M: rows in a few groups, each row roughly a mix of its group's directions:
M (90 x 12):
[[-18  19  16  29  17  -5 -17  -4 -38  20   1   2]
 [ 24  31 -23 -16  -1  17   0   8  27  14  13 -21]
 [ 30  14   4   7 -17 -13  16  22 -11  24 -17  30]
 [-10  11 -18 -10  25  22 -25  18  25  18   7 -25]
 [ -9 -33 -11 -11 -10   9  35 -10  -3 -32  15  -9]
 [ 31   0 -20   2 -18  -2  -5   8  18   2 -25  39]
 [-16  19  10   1  16   5 -39  -4 -30  25   3  14]
 [ -5  -1 -15  -3  -3   4 -20   5 -49  12  -3  31]
 [ 10 -27   6   6 -20 -10  49   1   4 -18   6  -2]
 [-27 -23  -8   2   6  10 -35 -25 -28   2  11   0]
 [-14  34  15 -27   9  18 -14  11  10  15  -6  30]
 [-16 -11 -16  -5  -1   9 -29  -3 -47   5  13  18]
 [  3  14  26 -11  16   7   2  -4  42 -21  18 -22]
 [ 12   3 -10  14  -7 -12  -1 -12  28  21   9 -47]
 [-22 -43 -11  -6 -11  -2  24   4  -2 -14 -16  24]
 [-21  -2  13  -7  -2  11  16  20  22 -40  13 -23]
 [  7   0 -42  -9 -32  10  24  14 -11   9  -3  14]
 [  8  15  23  18  18 -17 -29   6 -15  26 -19  19]
 [-20  -4   3  -3   7  13 -17  -9 -44   6   6  35]
 [  4  21  22  12  10  -8 -19   9 -15  26 -18  36]
 [ -9   2   2   2   7   8 -23  -5 -37  10  -7  45]
 [ 11   2  37  -3  17  -4  -2 -14  30 -34  11 -10]
 [-26  -2  16 -12  15  14 -31  -3  -7 -23  27 -23]
 [-30 -41 -11 -10 -12   5  19   5  -5 -20  -7  19]
 [-24 -14 -12 -34  -3  27  20  -8   0 -27  17   4]
 [  2 -17  -8 -30   8   6  12   2  37 -30  -4 -21]
 [  4  -1  47  17  15 -24  15   1  18 -12 -15   6]
 [ 33  40 -12  -4  -8  10   7  -1  25  13  13 -15]
 [-12 -13 -17 -39   2  18 -15 -10  15 -14  20 -26]
 [ 11 -12 -30   2 -25  -9   8  -5 -36  17 -15  23]
 [-24  11 -34   3  -7   3  28  25  -7  10 -28  -2]
 [ 38  23   8  17 -10 -29  12  10  11  21 -11  -8]
 [ -8  -6 -10 -32   0  14  14   0  34 -23  11 -30]
 [ -9  -2  -1 -12   6   1  18   0  29 -18  11 -49]
 [-17  -2  -8   6  14  -6   2 -19  31  -9   9 -47]
 [ 25  20  24  -1  14 -17   4   2 -11  -8 -25  37]
 [-21  -3  11  -8   9  12 -10  -2  12 -41  22 -32]
 [-12  -8   8  -5  17  -4 -35 -15 -36 -18  22  12]
 [  1  11  12  27  11 -11 -26  -1 -34  24 -10  23]
 [  4   6  -2 -19 -15   8 -37  -3 -17  30  12  29]
 [  3   4  -9  10  -8  -6  -6  -8  23   7  16 -55]
 [ 11  12  23   6   8 -16  14   0  39 -21   4 -30]
 [-28  -7  18  -8  26  15 -27  -5  15 -16  20 -22]
 [ 24  -8  35   3   1 -27   3 -37  -1 -14  -6   8]
 [  1  11 -13  25   1  -3 -28  -6 -36  34  -5   3]
 [ -1 -14 -33   5 -21   8 -11  -5 -17  45   5  -2]
 [-13   5  46  17  17  -5   8  -1  28 -20   4  -6]
 [-24  -7  16 -11  18  18 -15 -12  26 -24  24 -19]
 [ -2   3 -15  -7  -8   3   5  -4  25  -7  19 -53]
 [ -5  16 -10   2  15 -15   3   8 -35   2 -29  36]
 [-20  11  17   1  21   4 -32  -6 -36  18   3  16]
 [ -4   5  12   7  13  -1 -29  -2 -34  19  -9  37]
 [ 35  32 -14   3 -21  -9  21  20  -9  16  -8   5]
 [ 35   6  -9  14  -9 -23  13  -7  -6  28 -28  19]
 [ -1   5 -24   3  -2  -5 -17   1 -46  25 -10  22]
 [ 18  22  -4   9  -2 -12 -39   3  15  29  -2 -24]
 [-24  32  14   0  24   5 -26   1  -1  17   8 -28]
 [-11  26  42  37   6  -6   2  12  -7  -5   6  -3]
 [-45 -19 -19   1   2  29 -18  -2  -5  -4  17  -3]
 [ 26  14   1 -31  10   2 -22 -21  15  -7  19 -27]
 [-32 -26  19   2   2   7  24   3  25 -30   2   9]
 [ 12  -2 -26   3 -20   3  27   3  34 -18   3 -27]
 [ 18  16  -8  14   7 -30 -25  -9 -36  21  -1   3]
 [-31 -23 -32  -5 -10  19  -8   3 -27  16   9  10]
 [-48 -21   1  21   0  13  -6  12 -24  -6   3  10]
 [ 28  46  20  13  -2  -9  11  20   7   6   3 -11]
 [ -8 -11  21  -4  17   2  -7 -22  32 -28  20 -24]
 [ 13  -9  29   9   1 -18  33  12   2  -5 -22  32]
 [ -2 -28 -38  -9  -9   6  23   4  16  14 -22  19]
 [ 23  12 -10   1  -6   3 -37 -11 -37  22  -6   4]
 [-21  -5  -5 -19  22  24 -26  -3  22  -9  22 -25]
 [-28  -1 -24   0   1  22 -32   8 -30   9  17 -10]
 [ -3  24  -4   4   0   6 -44  -2 -20  32   3  14]
 [-28 -11 -25  -3   5   2 -14   1 -44   8   3  23]
 [ 14   4   9  16  -2 -10 -21   2 -25  23 -15  42]
 [-20 -21  44  12  14 -14  -2 -15   0 -26  -2   5]
 [-17 -14 -23 -17  -7  20  22  -9   9 -28  19 -26]
 [-35 -17   4 -17   6  29  10   7   9 -36   6   6]
 [-15  -5  -4  -9   9   3  -8   5 -41  -6  -7  45]
 [  6 -12 -24 -16  -9   6   7  -4  32 -19  12 -39]
 [ 18   2  14  -8  16   5 -34 -27 -25   1  -6  29]
 [-18 -15 -35   2 -26  17  17  18  -1  30  -1  -5]
 [-15  -9 -26   2 -18   2  -7  19 -43  19   9  16]
 [-28 -17   9 -20  10  30  10   3   7 -32  -2  23]
 [  9  13  -3  11 -13 -14  38  23  31   9 -13 -18]
 [-29 -30  29  -4  20 -13 -17   6 -19 -21  -7   1]
 [-10  17  12 -24  19   2 -12   5  31   0   5 -41]
 [-11 -18 -13   7 -30  -7   1  27 -21  13  37  -4]
 [-22  19 -17   6   7  15  24   1  20 -22   4 -37]
 [  0  -3 -35 -31  -2  26   4   3  32  -2  12 -13]]

one row of each group, then the others: which group is each in?
[ 12  10   6 -28 -18   6  25  16  42  -1  -5  14] | <40>
[  5  -1  39   7 -11 -13   5 -32 -11 -32  15   3] | <5>
[  5  13  20   0   9   0   9  -3  38 -28   0 -35] | <24>

[ 36  15   3  16 -15 -24  15   9  18  30  -8 -11] | <24>
[ 15   5 -23 -45 -13  10  -9   0  -9 -16  22 -18] | <5>
[ 21  10  25 -13  12  13 -27 -13 -22 -17  -9  30] | <24>
[ 33  43  -7   3  -7  -6  -5  18 -17  21   2 -11] | <5>
[-38 -21 -24  -7 -10  24 -12   4 -24 -10  16   1] | <5>
[ 23 -11  -2  17 -19 -21  22   2  22  -1   7 -39] | <40>
[ 18   9  22  13  30 -18 -28 -21  10  20 -11  -9] | <5>
[ 21  44  32  16  -6  -8   5  10  -8  -7  13 -10] | <5>
[-31 -16  18 -14  18  10 -25  -5  -2 -28  20 -17] | <5>
